Each row is where one point has got to under a steady rotation. How many ticks took it there?
The counts run from 0 to 499.
[ -7  -6   6   7  18  15 -15  -1   4  -7 -17 -10  -5   4   2  25   0  -2
 -14 -13  -6  -6  13   6   9  14  -4 -16 -13  16 -15   6  -9  -5   4   2
 -11  -8  -1  29   9  -7   7  -7 -10 -12 -14   8  -7  12  -4   7  -3  16
  -2   9 -15  -2   6  21  -5   5  -4 -12  12   3  13 -15 -12   7   0 -10
   1  -2  13]	115
[-10  15   8  -4   0  10  -9  -5 -10   6  10  21   9  -1  -9  -1 -13 -10
  -9  -5 -10 -13   9  -9  -4  18   4 -28   6   0  -9  -6   3   3   0  21
  -2  15  -6  14 -19  -7   8 -12  -4  10 -11  -4  -3  -2  14  13  -5   3
  -9  23  -1  -5  10  16  15  -9  -5 -22  -1  15   1  -7   2 -13 -29   7
   8 -12   5]	184
[ 13 -18 -13   4 -11 -10  -7  10   5  -1  -3  -6  -8   7  -7   5  10   5
   8 -15   5   5   5  28 -22   3   8   5  18   3  13  17  -1 -17   0   5
   2  12  16  -3  -1   2  -5   3  16  -7   6   8 -15  -7 -20 -12   1  -6
  -5 -10   2  -2   3  -1   6  -6   1   5  -3   0  -1  19   3   7  -2   5
 -29 -15   2]	52
[-24  -8   8   4   2  16   4   2  -2   1   0  -9  -2 -10   1   4 -10 -18
  -6   1 -10 -14   1 -10  -1  27 -11 -10  -1  -2   9  -2 -11   5   2  15
  -1  -3 -11  20 -10  -2   5  -4   0  -2  -6   0  -6  11  -6  13  -8   3
  -9  17  -5  -8   3   5  -4  -2   5 -31   9  16  12 -15 -17 -12 -32   7
   7   3   1]	137
[ -6 -16  -4   7   9  12 -15  -2  12 -16  -6 -17   1   5   1   9   3   4
   8 -13  -8  10   2  19   2   7  -9   1 -15   6  -8   7 -12   6   1   5
 -14  -6 -11  16  14 -18   3  -6   1 -36  -6  12  -1  -6 -24  -4  -9   7
  -8   7  -8  12  16  18  -3   5   0   5  -1  -8  -4   8 -14  -3   9 -17
 -11  -1   8]	121
[-10 -18  11  -7 -16  10 -25   7   9  -4   0  -4 -22 -17  -3   2 -14   0
   1  -7 -13   9  -9   5 -13  16 -11   6   9  -3  13  10   7   6  -1  19
 -13   3 -14  11  -8 -14  -6  -8   8 -25  -1   0  -7  -7 -13  -7  -6   7
  -6   6   5   4  13  -1   7   4   4 -16  -8   9   3  11  -3  -4 -23  12
 -13   6  -5]	132
[-12 -11 -10 -14   7  15 -16   5  13  -8 -10 -10 -18 -12   3   3 -12   4
  -4  -2 -20  10  -9  -1  12  -5  -6  15 -17   4  21   3  -6   4  -5   2
  -6  -7  -8   9  12 -23 -15   1  -6 -26   9  -5  -1   7 -10  -8  -7  11
   1  -6  -4   3  17   9  -2  22  -2  -4  -2 -18  -3   1 -22   5   2   2
 -12  15 -12]	119
[  1  -5   9  -9 -15  19  -4 -17   6  -5  14   7  -3   3   7   9  -4  -5
   6   2 -14  -2  -3 -12   4  17  -7  -2  10  -3   5  13 -12  20  -9   1
 -12  -5   0   7  10 -18  -2  -6  -5 -21 -22   8   9  -1 -25  -1  -4   6
 -14  11   2  -2  14 -11  19  12  12  -5 -12   5 -11   3  -7 -21  -1   7
  -4   0  -8]	145
[ 28  12  -4  -4  15  -7   3  17  -5  11   5  11  -5  20  -3  16   9  -3
   9 -14  12  -1  21   3  -5  -7   7 -11  24   8  -3   6 -12 -18   3  -1
  -2  -4  25  -3  -7  17   9   1  12  18  -6  -4 -19  17  -2   8   0 -14
   3 -10  -8  -6  -7  12  -5  -4  -3   0   5   2  14   0  -2   7   1   6
  -1 -17  17]	12
[-19  -1  -4   0 -11  24  -5 -16   1   5  19   4  -6  -8   8   4  -5  -7
   1   1 -18  -9   2  -7   3  15  -9  -6   1   3  -1  14 -13  20  -5   9
 -13   3  -1   6   3 -11   1 -15  -4 -18 -16  10   8  -6 -22   2 -13   7
 -15  15  -5   6  14   8  17  10   9 -13 -11   7 -12   3  -3 -25 -12  -2
 -15  -3  -3]	144
[ 10  -3   5  10  15 -13   1  27   1   3   3   3  17  11 -14 -10   4   0
  -3 -10  14 -11  18   7 -16  -8  -2  -9   0  -2 -10 -15  11 -17  24   3
 -15   3  -4   1  -5  29   5   5  10  12  -5   8   1   8  -1  14 -10  -1
   9   4  -3  -8   3   7  -1 -23   3  -1   4   7   6  -1  15  -6   2 -10
  -5 -10  22]	0
[ 20  14  14  -6  -2   8   5   2   1  17  15   8 -12   4   6  18  -8  -3
  11   0   0  -2   4 -13 -17  -7  -7 -11  35   1  16   9 -13   1 -12   3
   0  -5  25   9  -8   6   8   6   2  -5 -19  15  15  -4 -11   3  10 -14
  10 -12   3 -14   1  -6  16  -4  28 -13  -1   0  -2   5  11   6  -6  12
  -5  -4  22]	444
[ -9  -1 -21   0 -17   2   8 -18  -2  14   6  18  -3   8  -5   3 -14   2
  -3   3  14 -23   7  -6   7  -2   5  -7  11   5 -22  18  15   2   3   0
   9   6   0  -9 -17  25  16  11  -3  27   9 -20 -16   1   5   4   2   9
   0  -8   6  13  -3  -8  10  -2   3  14   5   7   2 -14   7  -3 -13  11
   1   4  -4]	266
[  4   2 -15  10 -18   6  33 -26  -4   5  -7  -3  22  10  11  -4  10   3
  -4   9   3 -19  -4 -21   2   6   6   2   9   0  -7   9  -7   4   1 -18
  23  -1  12 -13  -1  14   6   6  -5  14  -1  -6  15   5  -5  -2   1   0
  -7   6   1  10  -9 -21   0  -6   7   9  -5   2  -5  -6   6  -8   9   5
   8  10   1]	273
[ -1  16 -10  -4 -21  -4   3 -25  -3   4   4  28   8   7 -14 -15 -16  -2
  -9   5   4 -12   4 -10   2  -5  12 -16   7  -8  -8  -7  19   1  -4  -2
   9  22   2  -5 -16   8   8  12 -14  17   0  -8   7 -14  17   0   3   8
  -5   1  16   4   7  -1  26  -5  -2   5  -7  -3 -10  -6   4  -3  -9  10
  -6 -12  -9]	232
[ -5 -21 -22  -5  -9  -3 -11  17  10   9  -6  -7 -16  -2  -2  -7   1  -3
   4 -10   2   5  -4  16 -20  -6   4  11  17   2  20  11   7 -20   5  15
   6  10  17  -9  -4  -5 -10   6  18  -4   5   6 -13  -3 -19  -9  -2  -1
  -1  -4   5  -5   0   2   5 -10   6  -8 -10  -2  -1   7   4   9  -6   6
 -33 -10   3]	51
[ 18  12  33  11   7   0   0  -4 -15 -10  -4 -11   2   1  12  16  31 -10
   1  -5   3  12   0   6   9  -1  -9  -7   2   1   1  -6 -25   9  -4 -20
  -3  -7   9   1   8   3   2  -7  -1   0   4  11  -8   5  10  -1  18 -13
   4  -8  -9 -11 -17  -8  -7   8  -7   2   8   4  19  -5   3   7   2 -10
  22 -19 -13]	365
[ 22   1  15   6  -5  -9   2   9   4  -2 -17  -9  -3   7  -3  18  11  -1
  -1   3  11  19   4   1  -6 -16  -6  15  24 -13  21   9  -8 -12   4 -22
  -3   9  13   4  -7  -6  -8  20   4   4   6   8   9  -4  -4 -16  17  -8
  12 -21  10 -11   8 -16 -13  -7   7   1  -7  -4  -5  11   4  20  22   9
 -10   3   6]	31
[ 14   4 -20 -27   2   9   0  -8   5   6  25  32  -5  11  -9 -10 -27   9
  13   5   4  -1   5 -22   3  -3   3 -12   6  -5  -5  11  12   4   0   7
   4  -4  -1 -12  -9   4   6   7  -5  11  -2 -25  -4   1   5  11  -7   3
  -4   2   7  14  13  -5  18   1   6  10  -3  -7 -14  -2 -14  -8  -5  18
  11  11   3]	220
[-13  14 -11  10   4 -12   5  13   3  11  -9  -3   4  -6  -5  -9  11  -4
 -17  -8   7  -6   4  20   3 -19  14   5  -3   4   4 -18   7 -24  12  -5
  -2  21   3  -2   6  -2  -9   3   5  16  14  15   4  -8   9 -10   7  -6
   7 -14   0 -15   3  22  -8  -2  -8  -7  -3  -9  -8   0   5   9   9 -13
 -31 -16   4]	27
[ -6   3 -17 -17   5   5   0 -10   4  13  16  23   2  10  -5  -6 -26   8
   5   9   0 -13  14 -22   5   7  -2 -14   9   1 -12   7  18  -1   0  19
   2   2   2  -4 -17  11  10   4   2  11 -10 -22   3   0   8  21 -11  -1
 -11  10   7   8   7   1  11  -6   9   3   3   5  -7  -5  -7  -2 -11  14
   9  12  16]	219
[ -1 -13 -19   0 -14 -13   7  -3  11  -7  -9  -9  -5  -1   3 -18   9  17
  12   5  -4  11 -20  17  -6 -10   9  22 -16   3   2   4   5  -8  -2  -6
  19  -4 -10 -28  10   0  -6   1  11  -1  23 -13 -15   1   0 -12   1  -2
  -2  -6   0  17 -19  -9 -13   8 -13  16  -4  -7  -7  16  -1   8   0  -8
  -1   5 -15]	303
[-15  11 -18   9  -6 -11   8  -5  -2  -2 -16  -3   2  -5   2   3   7  15
  -1   3  11   2  -1  12  12 -11   8  15 -19  10 -22   4   5   7  -2 -16
   7   6 -13  -2  -1   0  14   5  -3  12  25 -12  -9  -8  16 -12   7  -2
   8 -27  -7  10  -9   8 -22   4 -18   9   1  -5   3   3  -3  10  11 -16
   2   9  -3]	291
[ 25  10  40  -5  11  -6  -2  10  -1  -8  -2  -5   4   5   3   0  18  -9
  -3   9  -3  21   4 -12  -5 -11 -11  -8  10 -11  33 -16  -9  -4  -4 -10
  -5  -3  14   4   1   0 -14   0  -2  -7  -3  14  14  -6  13   1  15 -11
  11  -7   4 -20  -4 -13   8   2   9   0   1  -4   4   0   5  12  10   1
  13 -16  -8]	411
[-10 -13 -20  10  -9 -10  12  -4   4 -11  -5 -14   0  -1   4 -16  22  16
  10  -4   5   8 -10  27 -17   2  12  14 -12  11 -14   9   4  -3   4   3
   7   1  -8 -21   4   5  -1  -3  15  -8  22  -1  -8   0  -4  -4  -7  -3
  -8   3  -6  12 -23   3 -14  -4  -7   6  -1   1  -2  20  12   8   3 -14
  -4   2  -3]	304
[ -5   9  15   4  29  -6 -11  19   0   7   8  -6 -13  -9   7   5  -4   6
  11   1  -2  15   8   5  -4 -12  -8  10   3  -1  13  -2 -15  -2 -11   3
  -8  -6   2  10  -3 -14  -3  -7  11 -16   6  18   3 -17   2   4   5 -28
  14 -18  -7 -15   1  24 -18   4  10  -1   6  -7   0  12   4  13   3 -12
   3   2  18]	419
[ 25   6 -23 -15   7  -2  -6  13   6   3   6   7 -16   8 -14   7 -16  16
  22 -20   3   1  18   7 -11 -11   6  -8  19   8  -1  -1 -10  -9  -5  16
  -4   1   8   5  -4   4   4  10   0  -5  -2  -4 -17   4 -10  -5  -5  -4
  14 -17  -4   4  16  24   0   1   9   9   9 -10   6  10 -18  13  -3   2
 -15   5  11]	473
[  9  16 -26 -15   3  -5  10  -5  -1   0  14  12   3   3  -8 -15 -10  22
  22  -3  -2   9  -3  -2  12   6  22   4  -3  -3  -4  -2  -8  -4 -10   1
  15   4  -2 -16  -5 -12  -3  -4   5   4   6 -20  -3  -5   2   3  -2 -26
  -2  -2  -2  13   2  19  -1   5 -10  14   0 -13 -18  14 -14  -3  -6   0
   8  11  -7]	222
[-20 -14  -6  19 -14   0  -4  -1  15  -3 -14 -20   3   0  -9   5   3  -1
 -12  -8   7  -7   5  23  -2 -10  -1   8  -2   8  -8   6   6 -14   8   1
 -13  14  -2  15  10   1   3   8  -6 -21   5  26   0 -11 -25  -8  -4  18
  -2  -1  -1   0  17  12   4  -8   7  -1  -2   3  -9   3   5   3  19 -12
 -30  -7  15]	75
[  0   9 -17   3 -11  -2  10  -7  -4  11   2  14   6  14  -2  -4  -8   5
  -3  -7   7 -28  14   3  -3   5  10 -15  10  11 -33  14  18  -5   4   4
   9  14  10  -1 -19  21  21   4   4  22   4 -22 -17   3  15  10  -4   6
  -8   0  -2   9  -8   4   6 -11  -7   2   8  14   2  -7  11   0 -15   2
   8   1  16]	265
[  1  -9   0  11 -28  -3   9  -8   2   1   2   1   6  12  -3  -5  -7   5
  14  11   9  -5  -1 -13 -18   9  -8   4  21 -10 -11  23  13   4   6  -1
   1   9  -4  -5 -25  14  16   8   8  14   7 -11  12  -8   3  -3   4  -3
  -6   2  16   8  -1 -20  -1 -18  13   2 -10  16  -4   6  25   8  -2  14
   5  13   7]	260
[ -6   6  -9  13   4  -8  24   1  -3  12  -2  -7  21  -2   8  -1  17  -6
 -12   4   6 -17   4  -6   0  -7   9   1   7  -5   2 -14 -17 -19  13 -16
  10   5  19  -7   5  10 -12   6   2  15  -6  23  26   4  -7   0   0  -7
   7   2  -9 -19  -1   1 -10 -10  12 -12  -1  -2 -16  -6  10  -9  19  -9
 -16 -11  13]	21
[ -8 -16  18  -4  10 -16  -9  28   3  -7  12 -12 -14 -15   5 -14  10  -1
  13   8  -1  22 -13  12 -11  -8 -13  14  -9  -8  22  -9   0   1  -2  -3
  -6 -10 -13 -15   5  -3 -18  -9  15 -15   9   6  -4  -9  -1   5   3 -18
   9 -13   6  -7  -9  -4  -6   0   1   9  -3  -4   1  12   4   3  -3  -8
   0  -7 -10]	384
[ -5   7   4   0 -16  -5  -3   6   3   5  -1   4  -3 -12 -24  -3 -20  -1
   0   3   3  -3   3  -9  -2 -22  -7   0   7 -14  13 -22   7   1   2   5
 -11  18 -10  15  -8   0   2  20 -13   1   8   9  16 -13   3 -13  10  -1
  24 -21  13 -14  23  -6   4  -6  18   2   2 -11  -2   1  10  10   1  -3
 -26  11   2]	463
[ -2  22  -9  -2  20  -1   9   6  -6  22   3   5  -4   1  -2   3  -7  -4
 -13  -7  -2 -19  23  -9   7  -7  10 -17   3  13   1 -21 -15  -9  -6   9
   2   2  17   9   3   3   3   0   0  11 -12  15   6   7   7   6  -4  -7
   7   1  -8 -13  -2  26   7   3  10 -19  12 -11  -4 -15  -2  -2  -4 -14
 -11  -7  17]	448
[  0   2  20 -16  15   7 -17  -1   4  -2  10  13 -29  -1  14  14  -1  -5
  -5   3   4   7  -5   3  14 -26 -19   2   4   6   6   7   1  13  -9 -11
 -13 -15   7  -5  10   7  -8  -1  -1  -7   3  -6 -22   3   8   3   8  14
  14 -24  -3  -5  -5  -9  12  26  -3  21  -7 -12   3  -6  -9   4  12   3
   2 -19 -12]	370
